Here are some points:
(-18 -24 19 -49 127 43 -3 29)
(-28 -34 11 93 -49 26 -1 -18)
(-20 22 16 38 -79 -50 -20 37)
(10 24 19 31 -31 -24 1 -44)
(21 6 -24 19 -4 26 0 6)
(3 -10 -10 73 -70 -107 -28 10)
(12 75 26 65 -66 -42 -45 -23)
(-2 76 -25 10 -50 -29 -35 39)
(-40 36 -38 15 8 -25 3 -14)
(-10 -26 -11 -58 76 57 38 3)
(12 -14 28 -45 84 4 38 -15)
(33 25 -30 1 -75 -9 19 2)
(-58 26 -27 58 -102 -17 -11 -42)
(-1 10 7 -68 55 58 24 23)
(17 14 20 12 -112 4 10 -14)
(1 -7 50 -105 60 59 69 16)
(25 -2 2 59 -62 -46 12 22)
(-13 -19 7 -18 36 53 22 -25)
(-19 23 9 8 -53 -62 21 -17)
(10 -37 -32 -34 57 -8 27 16)
Here are 16 more points, each followed by its number:
(39 -24 50 -29 57 66 47 33) 0
(-11 -16 -40 -1 -27 -1 -19 36) 1
(-58 -14 16 -37 23 -11 -42 52) 2
(-13 9 -2 -22 13 -75 -21 -40) 3
(22 -4 -1 -33 55 37 -82 -37) 4
(35 -36 5 -36 44 49 -7 47) 5
(-28 -1 23 -68 121 59 24 36) 6
(5 -13 6 6 -33 -45 44 28) 7
(-10 3 3 74 -68 -51 -2 21) 8
(-33 -39 32 -38 80 1 14 -2) 9
(86 -16 49 -54 38 52 -34 28) 10
(-14 -7 -1 71 -43 -35 -23 -72) 11
(-11 21 25 -20 54 65 18 24) 12
(-32 -27 -47 96 -62 -56 -68 17) 13
(53 -15 20 21 52 -14 -37 9) 14
(-40 -11 11 84 -49 -75 -71 -15) 15
Which three of these numbered points are nearest to each point below, looking only along the 3 directions in which the first points spread most? Their numbers follow each, nearest first.
(-27 0 -6 -3 19 29 33 -55) > 4 12 5
(19 -67 -9 -8 118 72 3 6) > 9 6 0
(-1 -30 -13 -80 105 68 -43 8) > 6 9 0
(-53 1 14 65 -55 -83 -32 -34) > 15 8 13
(55 -25 -28 -33 11 38 12 1) > 12 5 4
(14 0 -51 27 -63 -80 -48 -25) > 8 15 13
(-74 4 -7 38 -99 -66 -14 -18) > 8 11 15
(-5 5 -27 42 -71 -31 -5 -2) > 8 11 7
